500 stands for zero in the data rows.
Some points, each followed by its number:
740;761;714;682;703;742;691;653;649;756;595;618;726 0
497;500;580;653;598;521;472;689;455;512;731;726;551 1
375;367;369;361;376;361;399;354;398;365;361;363;365 2
678;674;567;507;538;627;679;487;683;658;472;476;608 3
338;327;359;391;351;335;332;401;349;342;448;422;345 4
421;420;402;398;401;402;415;400;421;410;420;409;408 5
525;524;582;608;584;563;490;628;469;549;672;654;574 6
549;562;643;693;667;601;513;720;512;588;717;723;625 7
780;806;594;563;557;700;685;543;588;772;548;543;628 8
639;642;629;626;628;635;654;627;677;641;616;621;632 9
649;651;655;595;633;653;649;569;632;652;488;533;667 10
438;435;424;430;431;442;437;430;439;427;448;438;429 11
591;582;531;504;517;569;599;487;621;572;462;476;547 12
554;555;557;561;554;555;553;564;555;556;581;570;569 13
561;565;578;579;581;568;572;585;564;580;595;600;573 14
430;394;291;228;260;330;473;198;517;358;194;196;314 15
474;465;470;453;464;472;479;453;490;461;440;460;470 16
393;375;278;242;260;332;411;220;418;352;299;247;314 17
529;537;614;667;638;553;515;689;528;548;757;727;577 18
523;494;460;431;448;473;529;401;559;489;357;369;473 19
542;536;500;518;510;512;553;532;557;538;537;529;509 20
327;298;251;301;284;259;345;325;378;266;384;351;239 21
520;507;508;498;503;514;527;496;548;501;471;500;509 22
485;471;454;431;445;460;502;415;528;467;364;385;462 23
511;502;450;390;427;484;541;370;545;491;303;341;476 24
550;553;562;496;540;529;570;448;583;539;409;417;545 25
432;401;328;257;286;379;447;227;460;396;237;229;357 26
450;437;369;321;341;404;461;285;464;422;312;276;382 27
391;427;575;627;609;494;335;631;303;460;662;650;541 28
597;596;597;609;595;593;592;614;587;598;630;623;604 29
758;746;608;561;596;672;799;562;822;697;514;541;625 30
548;558;629;672;641;591;560;689;557;574;742;719;601 31
554;565;604;635;616;559;558;672;568;560;749;714;581 32
369;385;461;479;463;423;361;495;353;408;531;519;443 33
467;529;808;708;780;679;424;628;396;600;565;599;774 34
497;500;532;543;542;517;474;544;449;512;579;561;527 35
639;650;654;657;657;653;650;663;668;655;658;660;648 36
380;367;379;360;359;379;395;350;405;373;354;350;378 37
303;296;399;459;426;334;319;474;363;297;507;492;368 38
486;465;430;414;421;466;487;386;499;455;345;369;445 39
390;396;468;501;490;431;382;499;376;406;534;512;460 40
462;469;474;479;473;472;484;467;496;455;477;474;462 41
602;571;465;449;472;527;644;433;684;558;423;433;489 42
420;422;417;449;429;417;435;470;430;420;489;470;412 43
497;522;604;613;614;577;470;615;443;554;624;619;592 44
482;499;447;485;472;478;448;481;406;487;508;495;454 45
467;476;496;510;501;491;456;514;447;467;543;527;486 46
566;564;509;478;497;541;574;470;585;550;455;471;518 47
528;536;567;584;588;548;521;555;517;539;433;502;554 48
348;322;276;357;319;273;387;394;413;296;452;415;255 49
520;502;456;413;436;481;536;386;552;496;340;368;471 50
370;360;290;325;308;307;399;377;409;327;483;422;295 51
622;635;679;694;682;652;632;691;620;648;652;682;659 52
392;375;325;368;358;355;406;385;415;362;407;398;328 53
647;649;651;657;640;641;639;654;616;644;641;661;642 54
688;688;594;543;570;644;687;524;683;670;512;516;629 55
350;339;336;332;330;333;339;344;353;342;347;349;336 56
485;446;378;316;354;429;489;278;501;448;199;243;410 57
533;535;622;689;646;570;530;729;516;555;775;755;591 58
444;462;469;517;484;452;433;559;430;457;684;612;472 59
Which three points above are nearest to each new point? Their numbers follow each, nearest first.
498;546;762;689;740;660;464;630;443;601;587;610;737 34 44 7
522;536;565;593;581;562;509;615;497;546;649;627;553 6 44 14
432;449;501;527;512;463;412;527;398;464;572;546;490 46 40 59
413;376;274;228;251;334;422;215;430;362;263;246;312 17 26 15
668;674;585;485;533;634;636;444;651;639;349;399;617 3 12 55
747;733;711;688;702;726;728;645;711;728;598;632;721 0 36 54
363;354;327;328;335;345;361;317;350;351;309;311;341 56 2 37
471;457;418;385;407;449;471;354;479;460;294;320;436 39 24 23
569;592;690;715;709;642;544;720;532;627;693;722;675 7 52 31
480;451;371;331;358;404;498;327;521;415;309;321;381 27 57 39
297;313;441;476;458;370;301;507;319;335;543;534;386 38 33 40
711;746;702;650;668;732;663;630;633;754;616;628;711 0 36 54
575;566;512;484;499;539;577;491;580;553;467;477;521 47 12 22
504;514;523;485;512;494;514;457;519;504;447;445;507 22 16 41
630;648;728;738;738;687;622;755;602;664;684;725;700 52 36 54
626;623;601;584;599;621;621;562;632;627;537;552;618 10 9 29
424;383;265;197;231;308;484;168;536;345;170;166;293 15 26 17
510;513;496;497;508;512;523;488;533;512;470;472;511 22 20 47
386;388;387;397;395;391;405;415;418;395;401;400;394 5 2 37
849;794;582;604;589;666;830;603;795;742;582;605;625 30 8 55
652;686;747;806;784;732;621;808;584;718;796;823;737 52 36 7
400;432;523;570;552;472;352;585;327;454;621;606;501 28 59 40
699;723;715;637;690;748;680;625;673;743;552;588;741 0 10 36
586;599;600;606;601;589;579;615;568;601;644;634;599 29 14 13
325;365;501;567;544;429;260;589;224;399;644;619;467 28 33 40
448;445;425;406;415;436;449;396;449;449;337;363;427 39 5 23
661;661;587;573;583;630;697;552;727;638;537;542;609 55 3 10
475;460;417;381;403;448;476;349;482;462;290;318;435 39 24 23
525;525;507;486;499;520;534;479;550;520;478;486;506 22 47 20
504;527;573;588;569;551;483;616;466;543;667;644;553 6 44 1
492;485;465;509;478;454;487;522;478;478;554;542;448 46 45 41
602;594;570;539;553;583;609;523;634;588;491;506;557 12 47 13
455;479;557;551;552;527;447;562;437;505;577;574;538 35 46 44
158;162;363;424;392;280;177;465;199;220;531;497;334 38 4 49
591;584;565;565;571;583;617;562;622;594;455;528;572 12 13 14
569;562;544;556;545;548;570;564;543;569;589;578;543 13 14 20
453;452;418;379;398;435;466;352;481;435;296;325;423 39 27 23
456;462;520;538;522;487;442;525;432;475;542;539;518 46 35 45
496;500;516;529;537;505;502;493;511;499;385;443;514 22 25 16
535;538;557;582;564;540;527;605;489;554;648;628;543 6 14 13
573;581;615;622;618;591;581;630;561;608;662;658;602 29 14 32
350;382;455;480;454;414;335;485;322;403;505;491;435 33 40 43
319;309;337;385;356;308;319;416;334;308;445;436;323 4 49 38
658;669;654;592;631;683;646;578;642;682;515;549;676 10 55 9
540;535;550;560;561;538;525;561;513;539;587;578;547 13 14 35
433;427;402;392;402;431;446;383;446;426;403;388;423 5 11 39
449;458;516;530;522;487;430;519;419;474;531;528;516 46 35 45
336;366;536;682;596;438;320;798;313;385;765;812;471 28 1 59
581;579;602;602;611;589;582;625;587;584;626;627;592 29 14 13
733;711;551;494;522;637;720;482;717;661;419;440;589 3 55 30
666;646;534;496;515;595;660;489;662;614;444;456;564 3 12 55
313;303;331;425;386;319;322;479;329;303;553;512;315 38 4 49
474;496;521;561;541;511;455;578;439;511;607;592;519 35 46 59
468;487;531;548;544;517;448;547;417;496;568;557;511 35 46 45
509;513;539;548;551;525;492;550;480;522;582;565;540 35 13 20
576;574;604;613;611;594;583;610;576;585;624;623;601 29 14 13
383;439;638;672;662;547;341;688;305;505;735;709;609 28 1 44
657;655;631;608;628;655;644;577;655;662;537;557;653 10 9 55
607;606;610;612;614;608;602;630;593;600;624;628;601 29 14 9
353;320;221;268;228;252;382;299;405;287;367;333;222 21 49 17
679;677;618;545;584;656;667;521;649;666;498;515;649 55 10 3
538;536;511;504;501;530;529;502;527;538;475;484;524 22 20 47
450;435;387;357;379;420;464;357;462;424;308;325;394 27 39 37
319;334;515;582;548;428;311;609;306;382;646;634;464 28 40 33
334;340;386;446;417;358;342;479;336;348;503;497;373 38 4 33
485;476;397;314;372;447;509;271;529;452;223;249;435 57 27 24
374;359;295;342;321;335;385;385;382;342;480;434;290 51 49 53
462;450;363;341;357;412;483;324;502;423;314;325;402 27 57 39
518;533;589;632;595;545;519;647;517;545;693;663;571 6 32 18
399;371;298;271;286;345;406;262;412;358;305;290;325 17 26 56
567;552;490;480;475;531;588;469;593;542;425;444;500 47 12 25
463;452;453;445;446;459;465;440;474;454;419;443;459 16 11 41
669;646;627;623;615;644;664;617;658;644;614;616;629 9 54 36
618;568;469;467;470;523;636;458;672;531;457;463;490 42 47 12
249;245;383;424;400;327;272;450;297;286;490;470;365 38 4 49
488;511;499;499;504;499;493;504;469;493;521;511;498 46 22 41
649;649;643;605;619;650;648;603;636;645;600;609;636 9 54 36
360;349;337;349;344;354;344;354;347;351;344;338;347 56 2 37
628;602;538;539;533;567;642;525;653;585;512;515;542 12 3 47
267;238;165;279;226;167;315;327;343;204;405;359;142 21 49 51
599;602;577;539;560;596;598;520;603;598;494;514;585 12 13 14
395;389;420;413;407;408;400;404;403;398;413;409;418 5 11 43
349;366;438;466;446;400;347;490;342;383;548;525;418 33 40 38
563;575;608;619;615;601;553;640;538;595;658;647;590 29 14 32
338;333;303;315;301;331;344;307;358;337;380;340;314 56 21 2
